rotation ticks, each row followed by its count of ticks
The counts run from 0 to 466.
[ 97 206 112 131 113 125 152 142 151  99  70 150 151 126  94 109 137 127
 134  93 144 133 146 156 142 120 145 102 122 147 164 139 144 151 114 166
 113 121 134 136 127  86 117  99 180 130 128 107 117 107 155 137 171 121
 126 127  93 114  83 137 142 147 166 143 112 183 168 126 110 144 127 124
 161 201  93]  319
[ 98 204 129 122 134 115 154 157 151 104  66 174 114 121 116 100 131 114
 152  94 144 126 166 141 126 103 145 119 100 120 190 132 113 169 137 155
 129 140 120 144 117 104 140  84 175 119 130  79 118 131 150 134 152 112
 113 147 103  79 125 144 149 154 154 130  90 145 143 136 124 129 140 122
 138 177 102]  47
[106 212 108 154  85 131 148 157 169 104  71 122 153 114 108 107 109  99
 129  95 101 126 156 180 148 110 157 139 136 133 137 166 156 165 122 134
  92 101 142 143 147 122 109  91 147  98 131 107  93 116 138 125 148 120
 131 135 128 121 107 148 155 143 160 152 125 158 175 154 150 141 120 111
 159 192 117]  342
[113 187 132 117 135  97 158 163 152  95  72 197 102 122 101  99 146 120
 152  87 132 113 156 132 119 105 151 119  98 114 188 140 117 150 139 164
 134 143 112 141 129 111 128  83 190 148 131 107 130 116 144 139 138 109
 104 124 111  92 118 141 152 168 166 123  95 149 167 113 116 116 121 149
 131 171  90]  216
[ 97 204 114 141 102 135 163 143 160 100  70 153 163 123 107 109 116 109
 160  77 138 117 169 168 133 123 150 121 129 138 147 148 137 170 119 144
 111 111 132 142 126 107 122 103 156  88 148  93 125  99 169 139 153 115
 140 158 101 108 102 125 163 140 162 139 120 180 146 152 131 130 142 112
 136 196 102]  154
[117 207 156 142  89  90 168 168 176  94 105 172 125 130 122 127 133 102
 142  85 122 121 165 145 161 114 142 152 115 125 176 173 149 158 133 161
 137 113 136 131 120 124 100  72 161 122 133 113  92  76 130 135 141 110
 115 124 139 103  96 157 153 133 149 135 118 152 172 129 152 142 112 130
 127 155 110]  414
[102 192  97 119 125 150 130 155 162  94  52 141 133 127  90 118 109 107
 116  95 108 101 153 167 127 116 151 111 132 123 150 120 124 181 110 134
  88 145 124 145 143 126 121  98 163 121 134 107 122 132 149 137 147 128
 139 155 102 105 130 137 153 157 183 151 103 162 165 141 121 111 117 130
 150 197  88]  289
[114 196 134 132 126 105 161 142 166  76 100 179 118 114  96 127 125 108
 122  91 143 106 157 134 142 129 143 116 113 129 175 133 141 153 123 181
 122 132 130 146 124 111 117  90 187 152 107 132  99 100 138 146 135 118
 107 119 115 100  75 145 142 143 164 123  97 161 179 115 125 132  96 141
 134 174  76]  384
[111 183 124 153 110 120 172 145 161  99  89 182 136 127  99 125 104 121
 163  64 125 106 166 171 114 118 158 126 109 140 161 150 149 180 143 146
 123 143 105 127 152 134 130  98 186 126 125 114 115 104 167 155 110 117
 115 148 114 100 121 122 176 159 172 131 127 148 159 111 145 112 134 131
 121 162  99]  186
[111 199 119 113 116 139 146 140 172 101  82 157 139 138  98 147 107 113
 120 111 115  99 171 171 119 110 140 108 111 139 132 144 148 172 106 173
 117 148 130 143 132 146  88 118 170 114 115 104 113 116 147 148 134 134
 128 151 113 100 113 149 132 153 171 120 103 187 182 141 131 112 114 131
 141 190  80]  202
[103 215 138 147 103 113 156 157 177 112  83 145 143 132 105 139 101 108
 121  97 126 142 168 204 150  99 134 132 107 141 149 162 161 166 132 147
 122 131 114 123 154 143 115 103 161 114 112 110  86 104 157 137 140 114
 115 153 123  99 125 139 159 160 164 152 118 146 168 139 154 123 120 105
 152 164 119]  179
[119 197 133 158  99 116 175 146 165 103  92 173 144 118  96 122 116 128
 150  76 142 137 154 174 137 123 156 122  95 151 154 163 164 160 143 159
 126 121 110 108 152 115 132  92 188 134 111 118  87  92 163 145 138 107
 100 132 120 109 101 135 154 164 166 140 129 141 149 110 123 137 123 111
 141 165 112]  350
[112 212 120 133  93 117 159 140 162 117  78 160 157 124 117 105 131 115
 136 108 136 134 152 171 137  94 148 102 107 144 139 162 133 167 112 171
 121 124 136 155 123 122 108 107 154  88 107  90  99 118 138 142 162 113
 142 145 121 113 107 147 138 136 148 131  96 179 166 163 132 151 134 113
 153 200 104]  66
[105 208 134 152 106 117 154 161 176  89  73 128 117 114 107 103 109 121
 142 107 102 131 169 169 112 104 161 116  96 128 150 159 168 155 133 143
 102 126 121 129 161 130 109  76 160 123 111 109  73 129 134 136 148 130
  93 123 155 105 123 157 145 184 157 145 117 111 159 138 134 114 103 119
 157 179 126]  11
[114 198 126 129 100 137 171 153 188  91  94 148 131 139 101 145  98 119
 115 101 122 110 170 173 133 111 147 110  99 141 136 140 157 179 106 166
 119 141 135 137 142 148  97 109 171 110 106 119  86 111 136 160 127 120
 130 146 130 106 108 151 140 159 164 141  98 174 183 147 135 122 120 122
 140 180 103]  284
[103 203 123 150 106 106 156 161 149  89  83 151 138 132  96 106 141 117
 144  74 116 115 155 131 147 122 136 140 145 117 178 153 145 156 141 133
 120 102 128 124 130  96 122  79 173 148 164 124 118  79 157 127 148 123
 116 105 107 113  80 137 172 142 168 142 132 161 173 111 136 141 114 133
 135 174  94]  408
[127 184 108 129  87 136 151 150 179  94  90 166 134 118 111 115 135  95
 123  90 135 103 133 137 143 119 183 118 119 127 156 172 148 160 113 146
 103 115 145 140 127 128 100  65 155 108 125 115 104 110 125 145 157  97
 146 138 138 133  93 161 145 128 157 151 112 179 177 137 110 141 114 134
 131 200  90]  336
[120 199 115 142  81 133 141 154 172  99  76 134 135 124  99 118 133 102
 134 107  96 110 151 170 122 109 156 131 126 129 153 184 170 151 134 122
  90 124 121 120 159 136  91  72 160 135 140 109 100 101 142 128 150 120
 117 122 133 127 108 166 149 161 165 148 144 147 186 112 129 110  93 136
 147 181  95]  174
[110 202 141 148  93  94 158 172 156  97  88 159 129 119 129  93 129 101
 171  93  92 108 170 123 109  97 143 147 118 112 155 173 141 150 129 146
 117 113 133 144 121 114  93  78 152 102 142 103 109  96 127 132 133 130
 117 109 137 115  99 158 147 144 148 101 122 141 170 149 159 132 114 133
 132 175  99]  58
[124 195  96 137  82 137 147 141 164  95  90 160 146 105 109 100 117  85
 116 107 124 107 140 154 129 112 173 117 121 141 137 170 158 158 113 160
  97 107 149 139 134 128 106  76 158 110 108 110  95 110 134 138 146 122
 139 132 132 137  82 157 135 133 160 128 115 172 186 134 133 134 104 132
 148 197  88]  254
[118 184 120 130  98 116 167 140 159 100  93 208 131  98 128  98 109  96
 164  82 133  97 160 150 106 112 171 128 104 132 152 162 140 176 128 166
 119 136 123 145 137 137 123  76 167 105 100  94 105 117 136 148 120 108
 124 149 144 117 113 144 145 146 148 108 115 143 163 131 151 125 130 135
 122 171  81]  0
[111 207 111 135  97 133 137 150 173 104  61 147 135 116 110 100 133  94
 148 112  95 117 161 168 103 100 167 130 110 128 148 179 157 146 141 116
  84 137 125 120 156 133 108  78 159 125 133  89  99 132 152 123 152 120
 115 130 136 127 116 168 153 178 164 133 138 123 170 129 132 102  95 139
 144 186  98]  175
[102 186 116 155 122 133 171 141 152  84  85 150 138 105 104 103  98 124
 149  71 133 112 169 153 107 123 158 101 107 148 144 114 152 179 129 158
 107 135 114 146 157 105 140  91 180 108 110 107 101 117 165 153 130 127
 111 131 120 104  98 119 158 159 174 129 112 148 153 136 137 122 130 112
 140 200 101]  18
[ 81 211 117 157 139 106 152 160 142  84  70 131 122 102 109  92 105 103
 141  92 112 125 172 149 121 102 131 124 117 121 173 109 133 159 135 157
 106 120 123 148 142 100 144  89 166 136 113 110  94 127 143 129 147 137
 102 124 113  87 105 130 151 163 161 132  98 131 160 147 143 131 113 119
 171 181 112]  294
[125 188 130 117 107 115 161 155 179 102  97 179 121 150 109 136 116 122
 136 101 100 105 169 152 122  96 136 113  97 132 151 156 149 162 120 184
 134 145 121 147 121 145  86 109 183 120 104 119 105 108 127 154 124 134
 120 128 122 101 114 147 129 151 175 109 100 177 190 134 138 122 106 146
 130 180  94]  33
[108 188 108 150 104 131 166 172 162  85  75 120 132 128  99  88 116 129
 140  90  91 115 153 154  99  99 151 100 111 131 142 130 149 170 109 152
  98 126 124 146 148 118 108  89 174 119 132 122 109 129 134 140 139 144
 120 117 125  99 125 146 158 161 173 141 116 156 167 145 117 118 124 121
 148 208 107]  205
[106 216 121 132  95 128 138 163 164 111  54 150 133 138 106 114 144 103
 154  94 106 133 162 179 120 102 161 141 117 122 163 184 136 151 141 116
 103 130 122 123 150 121 117  76 149 120 164  77 113 115 154 121 151 114
 115 146 116 104 141 160 158 163 168 149 132 139 153 133 128 111 123 122
 145 172 115]  427
[ 96 216 132 139 107 125 144 150 160 110  61 153 140 118 118 100 126  98
 168  90 118 130 177 174 117 106 162 133 118 128 154 166 141 160 138 126
 109 130 117 131 142 123 121  86 148  95 148  72 111 121 161 130 153 118
 116 152 122 104 129 156 158 164 155 141 128 128 136 144 143 116 135 103
 143 175 119]  428
[117 211 128 150 101 101 162 154 155 117  82 164 133 112 104 103 134 121
 136  85 144 143 144 182 152 109 152 135 106 146 176 172 151 148 148 151
 120 125 112 116 148 111 132  80 186 139 113 113  88 117 157 132 144 109
 108 126 125 100 106 139 166 156 164 152 118 140 165 106 121 146 124 116
 158 165 112]  432
[127 184 125 128  74 124 164 160 177 113  81 173 141 149 113 111 134 118
 163  95  99 107 158 164 110  98 159 120  97 142 134 183 149 168 118 156
 118 123 122 138 130 131  77  89 160  97 141  88 117 103 146 142 132 118
 134 131 126 121 123 159 153 142 160 126 132 175 166 141 126 121 128 138
 119 187 105]  421
[ 91 224 123 141 104 119 147 144 163 105  74 151 152 103 126 106 111  90
 161  95 132 137 180 180 127 104 150 137 119 138 152 155 146 155 138 141
 111 121 123 139 139 115 129  96 147  88 135  77  96 119 161 127 161 114
 114 158 123 107 110 143 160 161 145 131 121 132 132 156 153 130 135  98
 149 185 126]  429
[112 212 141 117 102  98 151 169 179 122  69 168 120 150 119 120 137 111
 148 114  91 126 167 160 125  83 135 147 106 114 173 178 134 154 129 154
 131 135 129 139 113 138  86  86 149 111 146  84 116 116 132 128 150 117
 120 133 124  98 136 171 137 148 151 128 115 152 170 144 144 126 115 140
 137 164 118]  145
[116 193 122 117 117 140 147 148 184  76  79 163 108 122 111 129 122 109
 132 107 122  98 166 143 109 124 173  97  97 124 153 130 136 173 110 158
 106 151 137 151 141 144 106  75 160 110 109 102 106 133 128 152 139 111
 120 144 139 111 119 161 134 168 151 140  91 155 156 148 115 101 113 134
 135 196  87]  200
